Rotation paths and how fast each direction turns (degrees per step):
Each turn is a multiple of 5 degrees from 10 to 175, or 0.
Each row of a path follows its step; steps can be skipped.

step 1: [ 38.5  -2.9  18.5   9.0  -5.9 -14.1  -5.5   6.0  14.7  21.2  11.2  -8.5
   9.3  -1.4   4.0   3.0  -2.3  18.6 -30.1   0.6   7.4  35.1   3.9  11.3
 -12.1   6.9  -0.5 -15.5 -23.6 -13.1  10.5 -34.5 -11.5  -0.1 -16.1   0.0
  -4.5 -11.7  -4.3 -12.5  12.9  -6.5   5.4  18.6]
step 6: [ 13.2   9.5   9.2   8.8   6.0  -0.4  -2.2 -19.6   3.7 -17.7 -10.7   1.2
  20.9   6.2  -8.6  15.2  10.6  22.9  20.7   8.8   2.8 -19.6 -19.0   5.6
  11.1   7.2  33.7   7.5  -7.7  16.7   2.3   1.7  -4.9  21.5  15.7  -9.5
 -30.7  31.0  12.9 -26.3 -15.6   3.2  12.8   9.2]
step 7: [  6.4  -9.1  11.7 -12.7 -14.9   6.0  -8.3  -5.6   6.6   0.4  24.3   9.1
 -15.1  -7.1  -4.2  -2.7  18.8   2.0 -26.8  16.4   8.7 -24.5  23.0 -12.7
  -0.5  -0.1  -0.6  -1.2  -5.1  -6.7  35.2 -14.1 -19.5 -25.2  -9.4   3.0
 -16.1 -33.2 -24.0  -5.7  27.7  -3.0   2.8   5.8]
step 8: [ 19.6   9.9   3.6  -0.5 -30.9  -5.7  -2.5  21.9  -7.2 -13.4 -11.2  -0.7
  12.9  27.1   0.6   0.9   2.0   1.5 -14.7 -18.7  14.0  17.9 -32.5  12.5
 -12.5 -24.2  -6.3 -10.1  21.8   8.2 -17.1   4.3   1.0  10.8   5.6  12.0
  11.4  18.1   2.8   7.3  38.8  15.0  -5.6 -13.0]
step 12: [ 31.4   5.1  28.1  -2.2  24.7  20.3  -5.0  -6.4   1.3 -17.6  -9.0  -3.0
  30.6  13.7   0.9  12.4   0.2 -10.4  -5.5   9.5  -7.1   5.7 -28.6 -13.7
  -8.4  35.1  26.8  -0.8   6.4  19.0  -5.3 -15.5 -16.8   1.8   8.7 -14.4
   9.7  -9.1  -6.8  16.2 -13.1   1.4   9.5 -10.2]
step 15: [ -4.1  -1.2   0.2   9.1 -18.1 -11.7 -10.5 -33.1  31.9  17.6  -6.2  -3.0
  15.1  19.1 -15.3   1.2  16.9  -4.1  11.4  12.4 -23.6  -3.5  -2.6   2.1
   5.5  -1.8 -12.0  15.5  18.8   6.4 -26.9  10.6  17.8  -4.2  -2.2 -15.9
  18.7  -7.7  22.4  -7.6  -2.8   4.0 -11.5 -35.4]
step 18: [ 21.4  20.7  29.4 -12.0  14.2   3.9  14.9 -14.6 -15.8  21.7   9.8 -12.5
  12.3  -7.5 -18.5  -4.9 -17.9  15.5   1.9  21.6   1.0  -5.0  27.5  11.8
 -32.2  12.9  10.9   0.4   0.2  32.2   1.5 -17.6 -26.5  -0.2  -8.6 -10.5
   5.6  -5.8  12.5 -10.9  -9.7  -2.1  -2.5  -9.9]
step 21: [ 15.9  -6.2  15.2   2.7  -9.7 -15.3  33.4 -20.0  23.3   2.8 -39.6 -13.8
  -0.4  20.2  17.1  20.2 -12.8   5.5  -1.9  -8.5  -5.9  20.6  -3.9  -7.8
 -24.3   1.7 -19.5  -8.7  24.8  -9.1  -6.3  12.4   4.3  -1.5 -16.0  -9.2
  -1.5   8.2   1.0 -10.7  15.7  -1.9  16.8 -19.5]
Speeds:
[ 1.4  4.3  7.6 -9.9  1.4  4.8  2.3  3.2 10.0  3.6 -9.2 -0.6 -7.8  3.4
  1.8  1.9  3.9  3.0 -5.3  0.5 -3.3 -4.7  6.0  5.0  6.0  9.8  2.4  7.2
 -9.7 -4.9 -1.4 -1.7  0.7  3.3 -1.3 -5.4  1.2 -2.1  2.1 -3.1 -0.2  6.4
  3.8 -3.4]
120
[ -2.4   4.3   0.8   2.1  -3.4   7.3   4.8   0.4  -4.1   8.3  12.9   3.1
  -6.1  -1.4   5.9   0.3   4.2   0.1   3.4   1.8  -9.6   8.4   2.9  -0.8
  -0.2  -5.6  -2.4   3.8  -5.3   1.9   5.3 -12.9  -5.3  -2.2   2.0  -0.4
  -0.1  -9.5   3.2   2.8  -1.0   0.1  -1.1  -1.0]
170
[ 3.4  4.5 -4.2 -1.2  2.5 -5.9  4.9  0.7  0.9  2.4  2.4  7.4  4.2  2.8
  6.2  6.6 -8.7  0.6  5.2  3.2 -3.0 -9.6 -6.7 -2.2  1.7  0.4 12.3  2.0
  4.3 -1.4 -2.5 -1.6  4.4 -4.4  6.3 -4.1  7.3 -4.9  5.0 -0.3 -3.3  7.8
 -6.6  5.3]
110
[  5.9  -2.4  -4.5  -3.2   3.8  -8.3   0.6   2.0   6.1  -4.4  -4.9   2.7
   7.3  -3.6   0.9  -1.0   6.5   3.8   4.3   1.9  -5.2   5.9   7.4  -0.4
  -4.9   3.2  -0.2   9.7  -2.4   8.3   3.6  -0.5   0.7 -10.4  -3.6  -7.7
  -1.5   0.0  -4.0   3.9   5.5  -6.1  -8.6   0.5]
130
[ -2.8  -5.9  -7.7  -2.6  -1.1  -1.3   4.1  -6.8   0.3  -3.4   4.9  -1.6
  -6.1   1.1  -0.8  -0.3  -8.7   3.4   4.0   2.0   2.6   0.3  -4.5  14.2
  -0.8   4.6   3.4  -5.6  -4.4   1.8   2.8  -4.1  -1.9   2.1  -7.1  -3.4
  -4.2  -0.1  -1.7  -8.6   2.0  -0.1  -9.6 -11.1]
25
[  6.3   3.5   6.4  -4.0  -7.5  -2.1   1.1  -6.3   1.8  -3.0   3.1  -4.1
   3.1   7.3   5.8 -11.7  -7.2  -3.1  -1.8  -3.5   4.4   5.2   4.0   2.8
  -1.7  -1.0  -6.6  -2.0  -3.4  -1.6   7.8  10.6   0.6  -1.9   6.0  -5.2
  -1.4  -4.9   4.7   2.7  -3.9   5.2  -5.8   3.9]
110
[-1.9 -0.9  6.1 -2.6 -4.4  9.5 -5.9  2.5  0.4  0.4  2.8  0.1  2.0  6.8
 -3.6 -5.3  5.2 -6.1  4.0 -0.4  6.8 -2.8 -6.9  3.9  6.8 -1.3  4.8  5.2
  6.1  0.0  6.0 -1.1  6.9 -8.1 -0.3 -2.3 10.4 -3.7 -8.2  1.6  4.2 -5.8
 -1.6 -7.2]
90
